0: "095 116 120 124 146 083 081 141 085 180 150 060 092 141 118 072 117 096 098 122 102 124 165 137 124 050 154 164 138 100 117 116 160 147 151 110 109 120 124 110 082 148 172 188 140 131 130 143"
1: "097 108 118 120 131 084 082 108 080 156 180 114 121 124 127 096 122 071 100 085 093 146 102 140 113 051 140 160 131 135 122 124 149 149 143 090 109 084 174 138 104 162 143 150 153 145 103 133"
2: "092 114 121 115 145 081 063 181 069 168 160 087 102 128 120 075 106 097 089 123 106 157 167 129 111 061 139 143 131 061 118 126 134 162 139 101 110 129 132 121 079 160 157 153 139 110 135 152"
3: "111 112 126 090 147 082 106 138 066 178 139 128 132 132 116 127 098 136 107 124 119 169 107 136 123 105 129 135 122 073 141 139 097 141 097 093 111 125 122 146 125 149 126 144 103 085 117 170"
4: "114 082 106 104 152 127 139 077 114 153 137 178 154 117 105 165 113 145 142 105 157 151 064 150 115 103 101 102 146 110 138 100 104 125 095 116 110 134 141 140 212 129 099 119 104 093 098 127"
5: "150 109 112 140 167 130 131 081 143 137 136 172 191 121 126 134 119 126 121 124 181 133 096 155 141 136 091 080 173 099 148 117 125 119 109 126 131 151 171 174 203 133 114 110 117 093 119 121"
6: "160 102 121 144 163 130 126 144 144 124 136 139 174 105 094 082 126 114 118 140 171 128 137 108 143 144 109 087 167 061 155 107 147 121 165 151 143 138 174 158 180 136 123 122 141 105 140 109"
7: "175 115 124 138 172 121 143 116 136 167 135 085 147 117 091 101 124 132 117 157 158 112 153 121 143 152 121 111 145 088 142 090 138 122 133 162 139 197 130 137 174 133 122 171 105 088 148 144"
8: "170 110 132 147 176 106 151 150 130 155 138 068 127 125 095 077 127 135 114 147 159 123 197 110 141 137 144 113 156 073 140 088 141 116 169 158 140 194 115 117 139 124 120 176 115 097 130 139"
9: "168 106 113 131 164 114 159 086 128 121 181 147 170 126 136 157 131 089 144 099 159 114 074 107 152 137 110 136 137 130 140 135 122 084 124 117 122 110 217 156 183 124 073 105 110 127 080 098"
10: "179 101 109 126 166 095 149 094 108 116 180 147 187 120 148 176 144 086 136 079 180 095 043 109 160 138 098 146 140 141 130 161 132 079 093 103 112 099 216 161 161 107 065 081 103 141 090 102"
11: "156 120 113 128 160 091 111 166 086 105 147 072 167 113 138 139 127 110 136 105 170 101 145 124 159 117 130 111 166 090 126 175 128 107 115 104 103 149 141 129 097 089 086 102 123 136 131 128"
12: "145 170 116 103 122 084 091 161 092 094 087 042 126 127 126 150 118 100 110 125 140 097 213 116 110 128 165 111 162 126 128 163 136 132 106 126 145 215 099 110 055 066 142 137 143 104 118 175"
13: "146 180 129 092 129 083 085 161 089 120 110 052 118 086 142 146 129 091 110 120 152 114 190 080 103 123 143 122 131 089 131 178 140 163 107 123 135 202 086 123 060 073 159 082 152 085 147 160"

"145 112 104 135 153 075 125 153 102 122 152 096 181 107 130 125 134 109 130 107 148 110 116 101 154 106 159 164 164 112 097 161 125 074 151 134 114 121 154 129 098 126 136 100 134 149 097 105" -> 11 9
"153 108 138 130 138 139 143 132 150 152 141 141 151 107 082 089 135 104 118 150 156 145 109 098 126 160 106 105 124 054 139 095 158 127 149 178 147 128 189 155 185 143 125 122 143 076 143 112" -> 6 7
"116 102 150 096 058 172 141 154 183 102 085 140 130 122 147 189 108 179 026 082 145 145 212 174 077 192 173 085 177 151 193 093 157 091 085 175 157 168 103 131 120 113 125 151 099 173 076 207" -> 12 7
"109 113 121 125 136 169 169 142 133 102 097 160 105 133 171 114 159 161 180 098 141 135 109 172 194 129 123 148 042 142 091 149 127 176 112 089 148 097 164 101 119 116 099 110 120 199 167 114" -> 11 9
"099 116 144 147 091 177 191 165 118 093 066 173 127 155 118 053 111 202 178 131 116 097 145 148 181 088 145 139 057 151 097 136 138 165 138 132 155 112 134 066 087 118 156 147 145 181 190 102" -> 0 6
"138 129 123 133 140 149 148 132 144 164 136 111 161 118 103 097 134 136 145 154 155 144 112 132 117 143 111 121 123 065 123 104 159 141 131 164 152 164 145 132 170 144 151 141 107 064 169 142" -> 7 6
"120 162 104 144 086 152 110 080 148 072 156 146 136 140 133 173 091 061 167 121 117 136 141 170 101 153 135 208 150 186 098 147 147 106 133 107 159 060 131 179 081 151 125 127 136 152 112 091" -> 1 9
"134 173 131 116 123 189 091 116 155 135 160 133 065 171 095 136 133 059 126 158 102 060 076 139 100 148 135 138 139 196 137 150 171 115 085 093 091 021 142 164 067 114 137 135 133 119 127 128" -> 1 9
"111 107 125 134 099 160 175 161 123 084 081 181 111 147 141 073 149 193 171 110 144 115 157 149 185 113 133 144 091 143 066 150 116 150 139 098 155 134 155 085 122 109 135 165 151 183 153 107" -> 11 6
"105 149 144 102 042 165 099 103 189 083 088 183 143 093 182 166 073 134 061 089 133 158 183 182 084 176 151 157 153 151 154 110 154 068 072 180 179 100 102 152 105 105 119 108 143 182 057 143" -> 5 12
"143 140 089 136 151 088 109 090 119 090 112 108 170 139 140 162 111 118 145 099 143 098 115 133 125 115 150 123 167 174 124 147 120 108 112 098 121 152 132 135 124 118 115 140 123 128 078 147" -> 11 9
"117 122 138 097 070 171 128 147 163 087 098 170 154 107 161 188 096 140 048 079 159 147 168 152 096 169 146 087 183 117 187 118 138 091 084 161 160 116 133 151 119 112 106 102 127 171 050 168" -> 5 4
"110 176 197 172 098 170 136 140 142 141 128 149 069 096 159 097 148 137 154 207 037 155 122 046 151 095 088 084 013 138 143 127 112 142 179 201 103 123 104 060 156 132 149 033 163 143 196 051" -> 6 7
"108 118 117 100 147 095 105 189 088 154 137 149 123 133 112 112 115 142 094 152 120 162 109 117 123 124 114 107 144 045 142 144 075 155 156 084 129 082 131 140 130 168 121 127 154 075 106 153" -> 3 2
"121 149 127 121 154 105 093 132 128 156 138 108 092 175 092 140 144 125 119 160 137 108 129 137 105 150 111 134 175 092 111 134 117 160 130 087 123 106 089 145 116 137 109 149 131 075 147 156" -> 3 7
"125 173 175 175 107 172 142 110 135 146 133 150 073 095 166 129 151 136 165 209 049 165 104 035 149 103 092 090 001 156 133 121 121 151 171 187 101 095 111 065 163 138 148 038 135 144 177 054" -> 6 7
"118 118 123 124 145 117 144 174 104 143 123 139 098 142 126 098 143 176 132 146 139 120 140 148 135 131 102 116 132 086 101 138 072 154 132 087 144 154 100 120 144 146 153 166 141 099 147 161" -> 3 7
"118 159 152 141 069 154 095 153 158 076 098 089 122 108 137 103 049 104 081 127 121 143 255 168 087 166 176 186 161 116 122 109 148 086 114 162 185 143 050 138 037 118 150 147 148 156 129 135" -> 12 13
